In the rows, 128 means zero.
Each path below is one point turned by a fixed rotation once a step. After each direction that follows a path, write how fast that rotation turns it, in degrees per step (0 if it stays still).
Each turn is a multiple of 5 degrees from 10 to 175, or 0.
Each row of a path follows its step; steps can be skipped.
Path 1:
step 0: [126 120 134 118 142 132 130 124 139 130 129 131 114 136 133 134 126 121
 132 116 123 139 123 133 134 132 126 141 128 136 124 134 122 133 131 136
 132 134 120 123 136 131 135]
step 1: [125 117 129 139 121 142 140 126 133 125 122 137 130 130 128 123 134 129
 120 132 126 113 124 141 127 121 128 123 127 129 134 131 134 142 126 134
 130 135 130 132 126 133 119]
step 3: [127 132 121 128 133 130 140 135 131 127 127 129 137 130 128 134 127 127
 139 123 139 135 140 124 125 117 136 145 141 132 123 128 122 121 142 126
 132 129 131 121 125 123 122]
step 6: [118 128 124 125 129 123 134 126 125 128 133 138 130 126 117 130 129 135
 126 139 139 148 132 131 119 133 131 116 118 130 126 128 134 131 133 120
 128 127 137 120 115 129 126]
step 7: [140 130 123 125 117 127 129 130 129 121 131 131 121 127 135 119 134 132
 143 123 124 124 125 117 132 126 124 138 117 129 127 135 120 116 123 114
 131 123 134 119 125 127 119]
step 8: [122 135 127 137 140 136 123 129 126 125 130 132 124 122 128 117 130 129
 136 130 123 119 147 118 126 126 119 124 133 122 139 123 126 130 128 126
 122 138 123 127 134 128 145]
step 9: [133 128 146 117 135 115 125 131 131 132 120 136 130 130 120 136 125 127
 125 131 129 130 126 130 121 119 120 115 118 119 127 120 122 126 119 132
 137 128 124 130 136 128 125]
step 11: [128 133 138 127 122 141 124 136 126 131 133 108 115 129 137 122 117 123
 127 120 121 138 134 135 122 131 123 130 123 132 135 124 131 126 127 121
 123 129 134 118 128 129 128]
step 12: [134 133 126 128 125 125 132 142 128 121 122 128 122 121 121 118 126 129
 130 131 131 124 127 141 124 121 116 132 138 120 121 138 136 125 129 130
 135 134 107 133 133 125 132]
step 13: [126 126 129 127 138 121 113 121 132 131 127 129 114 122 124 140 124 124
 129 134 132 121 125 137 139 122 137 127 125 139 131 126 117 141 128 126
 131 125 122 137 118 129 132]
Directions:
[126 129 131 127 129 127 132 128 129 125 124 127 123 128 129 129 132 130
 128 127 130 127 129 131 131 125 127 128 127 126 127 126 128 128 128 126
 127 129 130 124 126 126 131]	0
[134 125 129 127 128 126 128 128 131 128 129 128 129 126 128 125 133 126
 130 129 131 128 128 127 129 128 129 130 131 130 127 129 132 126 128 132
 127 129 128 126 131 126 128]	155
[131 130 127 128 129 132 128 127 131 128 128 128 132 130 126 129 131 127
 132 127 131 124 130 127 129 127 130 125 126 127 129 125 123 129 125 125
 129 131 126 129 128 127 128]	60
